Each row has a name. Each question is about the rows just above it.

[113 129 119 131 125 134 125 133 130 131 122 128 123 128 133 137 138 134
 122 133 136] -> J_873
[172  93 120 156  93 168 180 121  69 111 141  76 174  91 184 157 125 114
 164 134 168] -> J_104
[110 161 112 151 117 116 116 135 128 107 111 139 150 181 161 131 112 138
 113 138 132] -> J_736
[158  71 157  89 147 148 149 117 129 164 155 109  90  36  71 122 156 112
 155 114 121] -> J_26
[100 182 102 166 110 107 182 181 129  94 102 182 165 217 182 139 102 144
 182 142 134] -> J_124
[124 203  70  98 178  76 121 138 178 118 185 164 175 105 156 116 159  77
 168 181 128] -> J_598
[167  99 122 154 129 163 174 122  76 114 138  85 168  96 175 153 126 115
 159 134 163] -> J_397
[102 130 112 135 123 140 124 135 130 132 115 126 121 127 135 143 143 136
 118 138 143] -> J_440
[123 195  78 101 172  83 122 137 173 118 179 160 172 110 152 117 156  84
 164 175 127] -> J_280
[ 90 204  92 182 103  99  99 144 126  79  89 153 179 250 204 137  90 150
  92 146 136] -> J_921
[136 104 129 176 142 102 123 128 169 169 107 137 130 152 108 165 106  73
 160 103 138] -> J_475
[126 130 128 127 127 127 126 128 130 128 127 130 127 130 127 127 127 128
 126 128 126] -> J_697
How many times does J_124 hold [182]?
5
Count of [93] in J_104:
2

[ 74  59  35 185 148  99 148 122]  J_671
[ 99 143 143  88 143  88 143  88]  J_314
[ 94 180  34 110 173  66 141 189]  J_75
[108 180  87 131  34 163 205 142]  J_383
[106  75  37 165  86 180 170  71]  J_385
[107 182  88 131  34 161 205 191]  J_992
[ 73  69  34 180 155  85 145 143]  J_702
[ 94 219  56  64 170 126 150 102]  J_548
[116  42 197 153 155 182 207 131]  J_861
[153 145  52 107 114 169 169 197]  J_269
[171 171 152 152 171  75 152 152]  J_986
[129  69  56 129 204 141 140  57]  J_169
Count of [152] in J_986:
4
Times [153] occurs in J_986:
0
Times [143] occurs in J_314:
4

[ 44 119 132  95  74 112 159 138 143  85  64 108 121  79 101 158 119  71
 159  80  87  83  20  79  84  60 169 108 115 117  87 143 118 126 142 168
 129  82] : J_646
[ 25 111 136  59  90 108 151  86 162  92  75 111 119  99 145 154 116  59
 167  90  92  83  34  99  83  17 116 107 106 161  74 127 112 143 154 125
 121 110] : J_708
[ 30 113 134  76  81 153 156 112 153  84  66 108 121  86 124 155 121  61
 164  84  88  82  23  86  84  37 143 108 111 137  79 134 115 134 147 150
 126  97] : J_927
[245 131 140 128 105 220 126  82 183 217 171 170 116 212  99 175  80 153
 144 149 213 116 175 174 125 101  70 172 146 232 138 111  79 135 106  41
 116  99] : J_200
[ 25 111 154  59  90  25 119  86 162  92  75 111 119 151  25 151 116  59
  25  90 116 151  25  99  71 119 116  25 106 161  74 127 112 143 119 125
 121 110] : J_12
[239 163 138 126  59 194 167 141 234 176 148 149 116 180  80 222  63 202
 121 149 172 143  94 160  77  99 101 157 144 130 134 191  48 138  55 122
 164  94] : J_850
[207 121 141 118  78 197 123  51 203 194 171  78 120 204 117 179  94 132
 141 146  78 106 156 169 136  78  42 179 139 227 120 104  81 146 112  24
 119 112] : J_570
Count of [78] in J_570:
4
Count of [119] in J_12:
4
Count of [155] in J_927:
1
Count of [87] in J_646:
2

[123 128 123 128  15 128 128 123] -> J_298
[116 112 163 148  74 106  58 153] -> J_331
[122 131 107 143 113 202 108 137] -> J_13
[117 121  77 104 125 159 121 168] -> J_288
[ 73 113  73 113  73  73  73  73] -> J_359
Count of [72] in J_359:
0
Count of [73] in J_359:
6
Times [106] occurs in J_331:
1
How many times does J_298 hold [123]?
3
Times [131] occurs in J_13:
1

[136  40 142 149 150 133 152 105 140 120] = J_148
[152  81 198 168 178 140 140 226 126 145] = J_393
[179 182  68 111 111 114 115 214 108 109] = J_151
[128 119  26 111 167 134 167 167 154 167] = J_406
[142 116  20 152 152 130 127 144 149  20] = J_722
[199 178 185 134  64 123 153 142  74 147] = J_228
[142 116  20 152 140 130 107 144 149 124] = J_641
[ 83 153 118 140  70 133 131  83 111 132] = J_605
How many times does J_228 hold [178]?
1
Count of [152] in J_722:
2
Times [167] occurs in J_406:
4

[136 122 120 134 147 167  92] : J_928
[ 94  83 104  93 121  94  72] : J_448
[165 141 107 123  61 130 135] : J_980
[129 133 119 108 165 157 147] : J_953
[135 146 118 118 147 150 141] : J_417
[ 94  70 104  93  90 103 131] : J_233
[ 93  93  93  93 104  93  72] : J_561
[118 137 129 101 121 137 124] : J_284
[106 186 186 151 131  60 115] : J_516
[127 137 119 116  92 206 183] : J_272
Times [93] occurs in J_561:
5
Times [94] occurs in J_561:
0
Times [122] occurs in J_928:
1
How many times does J_448 hold [93]?
1

[156 162  53  70 210 199  93 207 112  98  58 167  39  65 140] = J_576
[ 72  93 152 183 152  33 127 110  93 110 185 110 152 172 110] = J_594
[ 82 101 145 171  88  52 111 110 123 114 171 114 194 166 129] = J_252
[ 82 124  61 133 169  98  83  63 100  63 114 156 136 115 146] = J_317
[ 77 105 122  94 112  61 117 134 118  98 157 125 135 153 133] = J_246
[ 72 120  53 139 169  79  80 216 134  51 121 156 156 115 148] = J_48
[ 82 128  38 120 186 107  77 232  94  51 100 163 126 103 150] = J_801
[ 42  86 114 196 135   6 114 126 114  87 192 114 243 178 135] = J_28
Times [110] occurs in J_594:
4
How many times does J_594 hold [92]?
0
Times [135] occurs in J_28:
2
Times [136] occurs in J_317:
1

